In the data rows, 128 means zero.
Here are some points, each followed by its number:
[232 117 149 128 184 120 88 139 157 130 91 210 85 122 97 189 212 155 140 114 149 96 90 141 142 154 82 32 130
 168 151 139] 0
[212 117 142 160 181 126 92 106 168 124 102 173 87 110 96 193 200 165 142 88 157 86 85 132 138 160 109 57 137
 207 148 139] 1
[105 121 155 155 81 144 98 86 125 155 139 150 81 109 214 118 113 142 188 104 112 156 98 74 125 91 143 117 178
 188 74 126] 2
[117 111 156 101 139 114 119 222 164 103 109 163 82 110 132 129 90 159 150 139 135 93 121 162 151 169 98 112 173
 185 134 126] 3
[95 112 154 110 83 160 182 88 126 122 141 84 101 124 199 56 91 152 186 147 98 214 166 82 140 133 143 171 176
 165 86 100] 4
[131 108 152 126 119 118 90 89 157 108 127 186 78 131 164 114 115 162 177 129 128 87 100 87 152 158 122 101 178
 151 109 119] 5
[115 112 148 117 86 113 86 97 157 106 132 176 82 150 192 85 104 168 181 138 116 77 103 83 155 161 135 111 181
 107 88 106] 6
[164 111 154 105 191 112 95 137 159 111 100 204 84 126 93 187 145 162 150 130 156 94 90 141 144 164 98 56 153
 164 149 143] 7
[142 113 125 104 255 115 92 197 157 105 101 211 77 118 101 189 120 161 106 134 189 102 98 163 143 160 96 69 143
 164 143 138] 8
[96 111 155 98 83 168 157 87 158 122 139 155 87 120 219 143 93 161 188 146 107 233 152 75 153 139 146 127 185
 157 77 131] 9
[96 151 125 125 85 126 205 86 89 105 143 85 255 110 98 28 100 81 122 142 108 125 192 118 107 142 144 152 49
 128 150 94] 10
[127 111 153 131 85 112 90 164 158 103 124 142 81 155 155 45 108 159 164 124 116 82 101 126 151 168 119 134 180
 106 109 93] 11
[112 110 153 109 101 152 89 86 151 152 139 187 83 119 183 188 124 164 192 138 127 201 103 96 142 96 151 96 173
 147 97 145] 12
[96 112 125 102 156 133 201 193 160 103 131 85 126 192 128 83 83 146 121 153 128 162 181 147 162 169 133 185 144
 2 129 100] 13
[95 147 120 131 85 131 91 100 55 154 142 84 167 147 108 102 110 98 127 134 112 136 105 136 79 81 141 160 105
 81 133 132] 14
[119 111 130 102 212 119 123 207 158 103 114 166 84 117 98 193 98 157 120 140 161 123 119 168 150 168 109 106 152
 160 149 142] 15
[95 150 126 122 84 134 193 87 84 116 141 84 255 111 98 53 103 85 127 143 106 150 181 121 102 129 144 150 53
 130 149 103] 16
[158 130 155 169 137 113 88 86 157 156 146 176 83 106 99 180 177 123 178 96 144 86 109 123 144 103 147 84 156
 182 143 153] 17
Which five points above are nearest to each new point? Their numbers follow each, smallest number first.
[107 142 140 156 83 133 90 86 75 166 140 96 126 116 122 136 124 107 160 113 113 136 101 122 91 68 143 149 136
 160 125 144] >> 2 5 12 14 17
[118 151 109 156 83 113 89 119 58 172 140 84 151 134 97 160 142 88 105 119 121 77 104 145 81 58 144 155 100
 101 140 157] >> 2 10 14 16 17
[97 139 133 144 85 135 91 88 72 162 141 85 134 128 121 126 112 109 150 122 112 144 101 124 90 74 143 161 131
 128 126 141] >> 2 12 14 16 17
[96 145 107 104 83 139 93 94 40 144 142 85 210 158 104 88 111 99 110 153 108 167 110 138 71 91 142 156 71
 49 139 127] >> 4 10 13 14 16
[175 146 158 201 118 131 92 87 137 182 137 186 89 106 101 187 207 100 173 75 141 108 103 132 115 61 150 79 147
 177 139 154] >> 0 1 7 12 17
[162 151 46 120 146 109 91 97 72 194 138 90 175 134 96 190 199 89 14 144 148 86 105 146 84 28 144 141 39
 71 152 168] >> 1 10 14 16 17
[142 178 112 181 205 114 93 87 143 142 129 113 177 113 100 186 153 50 105 92 164 61 109 132 111 110 132 133 84
 134 149 152] >> 1 7 14 15 17
[114 125 155 163 82 112 127 115 164 102 138 101 82 125 131 5 105 130 167 108 111 76 130 115 149 166 131 165 184
 156 123 77] >> 3 4 5 6 11
[95 111 139 102 174 126 223 148 160 102 127 85 151 133 105 80 83 143 139 152 137 136 196 139 163 164 127 173 136
 121 144 97] >> 3 4 10 13 16
[111 136 65 122 94 112 91 210 98 128 135 84 171 153 96 130 117 111 32 138 120 91 106 179 108 116 137 173 72
 32 149 141] >> 10 11 13 14 16
[95 112 149 103 85 174 198 88 111 115 141 85 130 137 205 65 90 152 179 150 93 255 177 78 132 143 142 165 154
 132 81 104] >> 2 4 9 12 16
